The rows of T fall into 4 groups, which share some directions, and each row is roughly a mix of its group's hidden directions.
T (136 x 10):
[[  5  13 -32 -27  -2   0  82 -31  -3  12]
 [ -6  34  -4 -63  11  23   0 -52 -16 -31]
 [ 28 -12  61 -24  25 -10   1 -19  58 -13]
 [ 41   0   8 -51 -16  30  11 -23  60  -5]
 [-33  13  23  53 -61   8   6  15 -14  31]
 [ 44 -11 -16  -5  81  12  23   7   5 -13]
 [-23 -16 -13 -45 -34  17  44  44  -4 -38]
 [ 48 -14  59  -2  58   1  -2  13  -8 -11]
 [ -1 -11  22   8   0 -14 -88  17 -14 -28]
 [ 24  10  44  29 -11  14 -50 -55  12  17]
 [-19  -2 -18  43  11 -41 -27  16 -66   8]
 [ 43  25  15 -11  32  51  -3  29  50  -4]
 [-27 -19  13 -14  15 -19  35  59  44 -33]
 [  0  23 -28  34  16  -7 -31 -54  10  54]
 [ -7  -8 -38  12 -33 -13 -12  34 -74  -4]
 [-10  17  15  49   4  10 -65 -26  28 -31]
 [-37 -27 -11  42  -9  55 -33 -30 -20  18]
 [-42 -40 -34  23  21  60  -5  -7  25   3]
 [-16 -12 -14  17  23 -31  65  45  29  15]
 [  8   5 -20 -23 -41  61  -6 -34 -12 -45]
 [-23  -8  33  21 -23 -73 -37  -6  -2 -19]
 [-11  -7   1   1 -33  18  10  42 -48 -63]
 [-51 -10 -24   8 -15  -2  62   6 -24  43]
 [-50 -21 -42  -3  13  40  34   0  46   5]
 [-47  -9  52  27  28 -33  20  38   1  16]
 [  0 -28 -17 -22 -10  61  -3 -47  18 -42]
 [-18 -20 -19 -55 -31   2  40  18   3 -52]
 [-11 -14   4 -58 -19  15  51  38  -5 -36]
 [  9  -2  43 -10  49  20  -7 -47  51 -11]
 [ 11  21  16 -47 -35  20  -8 -43  49 -28]
 [ 27 -11  30  10 -36 -31  50  34 -18 -40]
 [ -1 -10 -40   4  13 -12  47  58 -47   6]
 [-44   4  -7  61  30 -20  16  19 -45   8]
 [ 28 -10  44  17  36  22  47  31  29  31]
 [-10  12   6  11 -46  36  47  12 -49 -35]
 [-62 -42  -7  -4  -7 -37  33  20 -27  23]
 [ -8  25  10  26 -84   5  -4 -35  -3   1]
 [ 12 -27 -19 -13 -34 -17 -78  -6 -11 -25]
 [-44  14  24 -13  22  32 -20 -25  64  16]
 [-39   1 -45  30 -11  13   5  26 -66   4]
 [-25  18   4  39  18 -44 -18  57 -33  19]
 [ -9  37   1 -15 -60 -21 -16 -53  16  28]
 [ 41  -8  15 -57 -20  34   2 -22  46 -21]
 [ 43  10  13  -1  63 -41 -42   6 -10  13]
 [ 55 -30  46 -45   9   1   2  -7  18 -35]
 [-36  13 -19  63  18 -34   3  13 -44  17]
 [ 11 -32  51   8  45 -17  47  31  -7 -18]
 [-25  -9 -33 -31  27 -34  58  18  37  -9]
 [ -3  -4 -40  34  71   5  18  29 -26  -3]
 [  2  16 -21  56  32 -28 -31 -33  13  43]
 [  9 -34 -56 -10 -53   0 -30  -2 -11  37]
 [ -3  16  14 -55  -6  13  -3 -57   3 -53]
 [-68 -25  12  38 -21 -44 -15   8  -7  10]
 [ 26 -31  -7 -47  65   8   7  14  17 -32]
 [ 12   3   0 -35 -30  39  -2 -64  39 -19]
 [ 63  48   5 -19 -10  24 -44  13  10 -14]
 [  7   9  28 -20 -77   8  27 -27  30   4]
 [  7   8  52  23  45  -6 -54  -1  -2 -37]
 [ -3  20  35 -25 -60  12 -14 -42  39  16]
 [-38  61 -26  16   6 -46 -27   3  -9  27]
 [-27   8 -43 -19 -23   9  65  13 -31 -29]
 [ 16  22 -17 -48   4  17  48 -50 -29  20]
 [-29 -19  -9  30 -33  67   2 -43   1  13]
 [ 54   8  24   2  30  27 -43 -16  35 -37]
 [ 13  38  32  16 -35 -35  46  25  11  39]
 [ -1  26 -22  60   6   2 -25 -36  -6  54]
 [ 32  13  25   1  29  13 -72  -6 -39  13]
 [  2 -25  31  10  22 -32  55  59  -8   4]
 [ 45  -4 -24  31   5 -40  52  22 -37   4]
 [-40  -6 -59 -27 -37  -9  46  -8   8  15]
 [ 34  13  52 -17  47  -9 -38  23 -17 -30]
 [-35  19   6   7  12 -27 -68 -19  28  39]
 [  1 -26   4 -44 -26  10  53  51 -16 -26]
 [-16 -27  17  31   3  42 -56 -36 -10  35]
 [ 10  23  15  49 -35 -10 -66 -21  14 -13]
 [-12  10  32  -4  37  -7  75  28   0  25]
 [-10 -17  -1 -37 -53  27  45  32 -17 -33]
 [  1  27  20  50  -7  -7 -60 -40   8 -29]
 [  1 -16  24  43 -12  70 -24 -37   5  11]
 [ -4 -19   0 -28  31  20  70  37   5  31]
 [ 40  12  18  27  27  41  58 -17  14  26]
 [ -5  -4  -3   7  65  59 -31 -23  23   0]
 [-15   0 -37 -11  -4  28  -8  61 -18  56]
 [ 40  37   0 -12  22 -73  10  26  -5  -3]
 [-39   9  33  30 -10 -56  20   3 -46  20]
 [ 20 -21   7  26  16 -56  22  43 -49   3]
 [-23  -2 -13  26  28 -51  -2 -26  64 -15]
 [-48   4 -11  57   8  -4   6  12 -61 -13]
 [ 60  -6   6   5 -10 -51  52  26   5   2]
 [ 25  30  56  41  21   9 -53   7  10  10]
 [  6 -45 -18   7  -2 -31 -22  43  43  47]
 [ 44  35  36  41  12  39 -38   4  22  -1]
 [-60 -15  10 -22  35  52 -36   1   4   9]
 [ -3  -2 -33  18  25 -37 -60 -37  31  21]
 [ 16  18   8 -46   3 -38  45  44  24 -32]
 [-29  12 -13  65  25 -43  10  13 -37  20]
 [  4 -10  15 -44 -25  23  29  32 -39 -54]
 [ 38  31  43 -39 -36 -14   2 -22  45  -5]
 [ 35  -5  18 -54 -18  30  16 -13  59 -11]
 [ -2  47  25 -28 -56 -10  -6 -32  42   5]
 [ 16   7  49  20  42  -1 -60   1   1 -36]
 [-51   4 -37  16 -21   9 -33  21 -58   8]
 [  9  16  -6  38  29 -16 -55 -43  15  42]
 [ -6  10  41  11  27  32  40 -35  51 -26]
 [-13   5   5 -35 -27  25  40  16 -34 -63]
 [ 20   4 -38  10 -43  21 -12 -36 -57  28]
 [ 49  -3  13 -53 -18 -10   0  -1  61  16]
 [ 70  13 -16 -34 -23   2 -30 -23  22 -28]
 [ 23   5  24 -27 -47  34  12 -51  41 -10]
 [  7  51 -22 -30 -12 -63  31  16   9 -18]
 [ 10  37  -5   3 -37 -40 -42 -30  45  23]
 [-28  21 -40  22 -51   1  44 -23  -9  37]
 [ 50  27 -13 -15 -39 -27 -16 -36  47  11]
 [ 31 -12  22 -60  -7   3   2  12  63  16]
 [-35  20  13  19 -79  25  10 -21  12  11]
 [ 24   2 -27   5  13  60  45 -21  46  13]
 [  1 -25 -34 -16  60 -15  34  46 -15 -22]
 [-21  18 -54  51   5  -6   3  -2 -56  16]
 [-34 -15 -34  16  -3   8 -10  35 -75   1]
 [-31  64  29   2  39  43   4 -13   8  10]
 [ -3  -8   5 -53 -30  28  35  29 -33 -45]
 [  4   3  36 -18  30 -14 -24 -38  69  16]
 [-32 -23  -6  28 -31  62 -16 -45  -3  17]
 [-31  -5  18  10 -76  17  45  14   6   8]
 [ 39 -17 -17 -57  56 -21   6  -2  13 -25]
 [-22 -12 -55  11  58 -20  -5  24 -38  -7]
 [  3 -37 -43  15 -24 -17 -58  42 -20   0]
 [  0 -37  -3 -19   4 -27  56  61  12 -13]
 [ 23   9  36 -29 -36  33  34 -24  53   0]
 [ -6  -6  48   6  59  -1 -48  18 -14 -34]
 [  5 -17 -16 -39  20  15  78  16  16  22]
 [-35   1 -59  -9 -36  12  51 -13  10  25]
 [ 31 -21   1 -27  26  23  66  22 -21  34]
 [ 50  -5  15 -23  72 -15 -31   1  10  -6]
 [  1 -37  10  42 -20 -14 -37  47  38  31]
 [-10 -26 -70 -22 -33  44   5  -2  16  15]]
In each list below, two rows fit none of the groups, and each other row fits one group, some only roughly. Which are they? Name them in the order they come.
- Q770: [  6 -14  33 -53  25  43  27 -26 -10 -42]
- Q78: [ 19 -25  50 -41  25  36  19 -10  33 -33]
- Q182: [-15  -3 -13 -47  10  -2 -45 -50  51   4]
- Q796: [  7 -24  16 -76 -30   5 -12   9  -5 -44]
- Q197: [ -2  12  13  -4  54 -22 -12 -19  62  42]
- Q554: [14 -1 13 42 19  5 -2  1 31 79]
- Q566: [ 31 -27  20 -22 -40 -29  58  35  -4 -13]
- Q676: [-33 -13  27  24   4 -37  37  64 -17  10]
- Q480: [-33  28 -18  41 -16  -4 -29 -61  13 -30]
- Q835: [  6  -8 -19  32 -29   5 -56  42 -49   9]
- Q810: [-28 -14   9   7 -32  66  11 -38 -41   3]
- Q511: [ 57  19 -19   8   0 -45 -34 -44  13  19]
- Q24: [ 27   1  42 -47 -42 -45  22  14  23  10]
- Q864: [-13 -14  53  20  63  -4  37  10  26  -1]
- Q930: [ 29 -23  -4 -41  33  -7  35  35  18 -53]

Q770 Q810
- Q647: [ 33   9 -19 -33  27 -58  -3  45  22 -23]
- Q29: [ -9  -8  44 -13  51  35 -18   4  46  34]
- Q456: [ 23  30  23  22  36   5 -29 -52  12  49]
- Q206: [-14 -30 -65  -8 -30  38  37 -16   0  19]
- Q606: [-63 -26  15  -2  26  -6 -17  56 -16  20]
- Q590: [ 20  -2  35 -35  26   4   1 -19  75  16]
- Q672: [  5   0 -37  22 -19 -51  -3  42 -49  28]
- Q273: [  3  -3 -36  40  55 -25 -29  15 -46  -3]
- Q927: [ 21  -8  -6 -54 -28 -35  12  49  -1 -41]
- Q326: [-31  12 -43  49  21 -21  30  42 -17  23]
- Q287: [ 49   4  20 -24  36 -11 -38  -6 -40 -44]
- Q654: [-21   3  11   3 -68  41  24 -38  25  17]
- Q671: [ -5   6   7  35   5 -54  48  41  15  36]

Q647 Q927
- Q725: [ -2  33   2  53  -2 -42 -36 -19   2  49]
- Q75: [ -8  -9  63  25  -8  10  19  50  10 -44]
- Q303: [ -3   2 -26  -1 -77 -21  11  28  15  39]
- Q223: [ 12  14 -54  -4  67 -32 -18  -6 -17 -19]
- Q438: [ -4  39  26  -1 -24  49 -40 -50 -19 -12]
- Q504: [-28 -11 -56 -17 -34  27  51  -4  -8  29]
- Q771: [-37 -12  19  18  21 -17  77 -12 -18  22]
- Q79: [-22 -44  12 -26  19  16   5  52 -55 -15]
- Q822: [-25   1  29   6  35  53 -10 -54   8 -35]
- Q728: [-13  11  41  30 -14  50 -15 -33  47 -26]

Q725 Q728
- Q785: [-35  34  29  59  -6 -12 -18 -44  22 -14]
- Q751: [ 19   1 -18  36  17 -70   6  26 -29  32]
- Q967: [ 25 -11  23 -64 -23 -47  23  29  17   4]
- Q879: [-16   2 -10  -2 -86  24  -9   8 -35   9]
- Q447: [  5  -7   9 -67  11  -4 -29 -39  50   4]
- Q717: [-13 -36  -5 -46 -27   5  47  39   9 -41]
- Q432: [-12  45  67  20 -27  12 -18 -35  14   6]
- Q360: [ 20 -41 -35 -68  11  19  33  15  -7  -3]
- Q551: [-38   9  38  15  13 -38  23  28  53  30]
- Q659: [ 59  27  39  18  28   4 -24 -33 -23 -26]
- Q185: [-28  17 -33  15 -46 -17 -68  -6  -7 -18]
- Q956: [  0   0   8 -23 -57  22  17 -61  27  27]
- Q63: [ 17   8  50 -49  -2  19  39 -36 -14 -34]

Q879 Q432
- Q176: [-43  -1  10  15  53  43 -33 -42  -6 -10]
- Q991: [ 43   3  51  12 -29 -46  24  39  -6  -1]
- Q201: [ 44  -2 -26 -57 -47   9  10  19  29  21]
- Q530: [-74  21  -2  33 -17 -24  33  -1 -13  24]
- Q337: [-23   4  38 -32  53  31  47 -13   6 -26]
- Q686: [ 15  28  36  67 -16 -14 -43 -25  -7  -2]
- Q784: [ -6 -32 -38  -6  36 -42  18  58  19  -9]
- Q57: [-38 -27   5 -42 -26  25  48  39 -19 -16]
- Q703: [-20  36  26  69 -13   1 -45 -21  -2   0]
- Q307: [ 19 -37  36  -4 -38  29  62  19  14  -8]
- Q104: [-17  13  -8 -38 -55  13 -13 -60  27 -10]

Q337 Q57
- Q99: [ 15  12  35 -36  -7  27 -29 -67  26  -4]
- Q563: [ 16  -3   8 -42 -50   5 -20 -65  20  -8]
- Q524: [-23 -17 -27  56 -17  54 -18 -30 -25  -3]
- Q942: [-44  31 -23  36  -4 -63   7   7 -30  12]
- Q653: [-18 -30 -48   6   4 -35  28  64  -3 -11]
- Q419: [ 50  -5  42   0  57  33 -17  -2   1 -29]
- Q161: [  0   4 -23  69 -19   8 -27  -1 -54  19]
- Q174: [ -7 -18  -8 -78  -9   7  38  13   6 -38]
- Q505: [  9   9  -3 -17   6  -3  89  -5 -10  36]
- Q490: [ -1  28  36  61 -18 -16 -57  -3  12  -3]
- Q310: [-31  45   0  26 -74 -10   5 -13  -2  18]
- Q547: [-30  -6   5  22 -19  55 -21 -36 -55   8]
- Q431: [-11  22 -40  33 -58 -31  -3  16 -43   2]
- Q137: [ 22  25  62 -34  20  20   0 -48   2 -24]
- Q479: [-23  37 -53  30  -6 -12 -40 -26  -5  41]

Q942 Q547
- Q422: [-29   0  -9  36  36  -1 -22 -48  17  56]
- Q19: [-10   7 -21 -56 -50  26 -30 -33   2 -31]
- Q536: [ 53   0   9 -62  10   2  -2  -1  54  -6]
- Q702: [ 23  21  61 -28  -6  35 -25 -45  15  13]
- Q361: [-66  -4  -3  -2 -62  27  17 -14  11  13]
- Q151: [  9   2  15  56  42 -59  19   1 -24   3]
- Q528: [ 68  20  29   2   3  16 -55  -1   5 -22]
- Q82: [-34  20 -39  37  40   4 -26 -23 -24  44]
- Q120: [ 16  12  27 -61  17  10  -7 -23 -21 -59]
- Q709: [-38 -22 -11  22  25  -8 -15  37 -69  12]

Q422 Q536
- Q167: [-24   9 -58 -20  -8  12  64 -12 -17  24]
- Q601: [ 16  12 -31  41 -32 -15 -71  -4 -22  -8]
- Q228: [-16 -14 -26  24 -69 -13 -47   1 -21  22]
- Q674: [-13 -17 -31  18 -39  21  76   9 -14  -8]
- Q889: [ 10  11 -37 -21 -39  19 -63 -35 -19 -12]
- Q946: [-34 -16  12 -14 -67  39  35 -15  16  15]
- Q911: [ 42  25  43 -10 -23  55 -31 -29  10   2]
- Q707: [ 22  14 -18 -31  34  23  75 -14 -13   9]
- Q774: [-50  14 -20   8 -35 -38  26 -11 -51  23]
- Q267: [  7   2  59 -10 -45  32  -2 -42  13 -34]
- Q972: [ 11 -14  -1  27 -10  10 -89   3 -13 -21]
- Q157: [-10  27  14 -31 -17  23   4 -73  32  26]
- Q622: [ -5  12 -24 -18  23  31 -29 -74  29   4]

Q601 Q911
- Q59: [  2  25  10  34 -67  26  38 -31  12  15]
- Q458: [ -4  33 -57   7 -51  11 -28 -28 -32   5]
- Q861: [ 30   3  54 -36 -13  33  -5 -32  38  29]
- Q910: [-53  31  -8  59  -4 -36 -15   7 -13  27]
- Q689: [ 36  -1  43  14 -21 -55 -10  37 -28  25]
- Q639: [  8  -6 -32  19 -45  63  11 -27 -38   4]
- Q357: [-13  48 -10 -31 -57  -2 -17 -25  31  33]
- Q568: [ -2 -14 -44 -55   9 -15  -2  35 -39 -40]
- Q107: [  4  41 -28  22  71 -14 -37 -11  -6   8]
- Q809: [  6  -9  34  -7  -6  -1 -11  -6  80  44]
- Q820: [-52   7   0  41 -15 -26 -12  39 -52  -6]
- Q537: [-15   5   9  29 -53 -50  10  19 -28  46]

Q639 Q357
- Q476: [  8 -22  40 -26  73   4  25  23  17 -14]
- Q794: [ 28   0  73  22  47  -7 -19  23   7  -1]
- Q281: [ 14  -2  38 -28   0  48   8 -39  38 -45]
- Q767: [ 24  23  -5 -61   5 -32  34  -5  38 -36]
- Q483: [ 19  18  11  26  42 -20   2 -43  33  56]
- Q633: [ 73 -12  30   0  24  39 -32  14  -6  -1]
- Q845: [-67  -6 -13 -17 -21 -45  45  10 -16   6]
- Q526: [ 42 -34  23  24   2  13  41  48 -17 -35]
- Q778: [ 27  -8  70   2  44  -6 -26  36   0 -11]
- Q152: [  2  25  -2 -29   5 -35  74   9  18 -34]
- Q749: [ 21   3 -11  26  25 -45 -15  64 -29  27]
- Q369: [ 16 -13 -48  16 -19 -20  13  40 -65   8]
- Q126: [ 52 -25  -2  -7 -12 -27  46  47 -34  -7]

Q152 Q749
- Q263: [-19  12  -3  -7 -20  -9  78  22  15  45]
- Q721: [ 34 -14  40  36  23 -19   1  63 -25   8]
- Q696: [ -3  43 -21  44 -50  -6 -42 -33  -9  -8]
- Q427: [-56   8 -30 -23 -30 -48  25 -25 -23 -11]
- Q230: [ -6 -20 -70  -3  12 -25  24  35 -39 -18]
- Q40: [-46   1  -5   1  38  16 -62 -16  43   0]
- Q23: [ 18  16 -65  -8 -41   1 -41 -15 -33  15]
- Q492: [ 25 -16  31 -41  36  13 -44 -37  37  -5]
- Q996: [ -2   7 -19  49  56 -19 -12  46 -32  17]
- Q838: [ -9 -21 -32 -40 -46  -7  60   9 -10 -27]
- Q73: [ 50  17  49   4  -3 -23  35  21 -36  33]
- Q734: [ 13  37 -23  70  -4 -30 -13 -19  -4  37]
- Q806: [-19  14 -48  -9 -71 -14  11   6  -6  37]
- Q532: [ -3  11 -30 -17 -58  -9 -65  -6 -26   1]

Q40 Q734
- Q391: [-10 -17 -10 -42   2  41  75   1 -10   7]
- Q233: [ 11 -20 -57 -15 -26  30  47 -41  15   8]
- Q35: [ 43 -20  52  -6  47  -4 -23   0  14 -42]
- Q854: [-23 -26 -21 -60 -31   2   9  38  14 -44]
- Q963: [ -8  -1  23 -31   1  54 -34 -45  12 -44]
- Q455: [-33 -35  -7 -24  11  37  71   4  -9 -14]
- Q405: [ 34  -2  28 -66 -24 -32  10  17  23 -30]
- Q460: [ 20  10   1 -28  18  14  80  18 -13  33]
- Q883: [-45 -18  13  15  26 -35  -9  58 -31  27]
- Q514: [-56   0  26  23 -25 -33   8  33 -31  40]
- Q309: [ 50 -31   8 -16  59 -25 -29  19 -18 -18]
- Q166: [ 10 -21 -28  48  30 -22 -15  55 -35  18]
- Q320: [ 32   3  70 -26  11  21  -7 -13 -21 -44]
- Q124: [ 13  17  46 -45  14  18  50 -11 -28 -35]

Q391 Q455
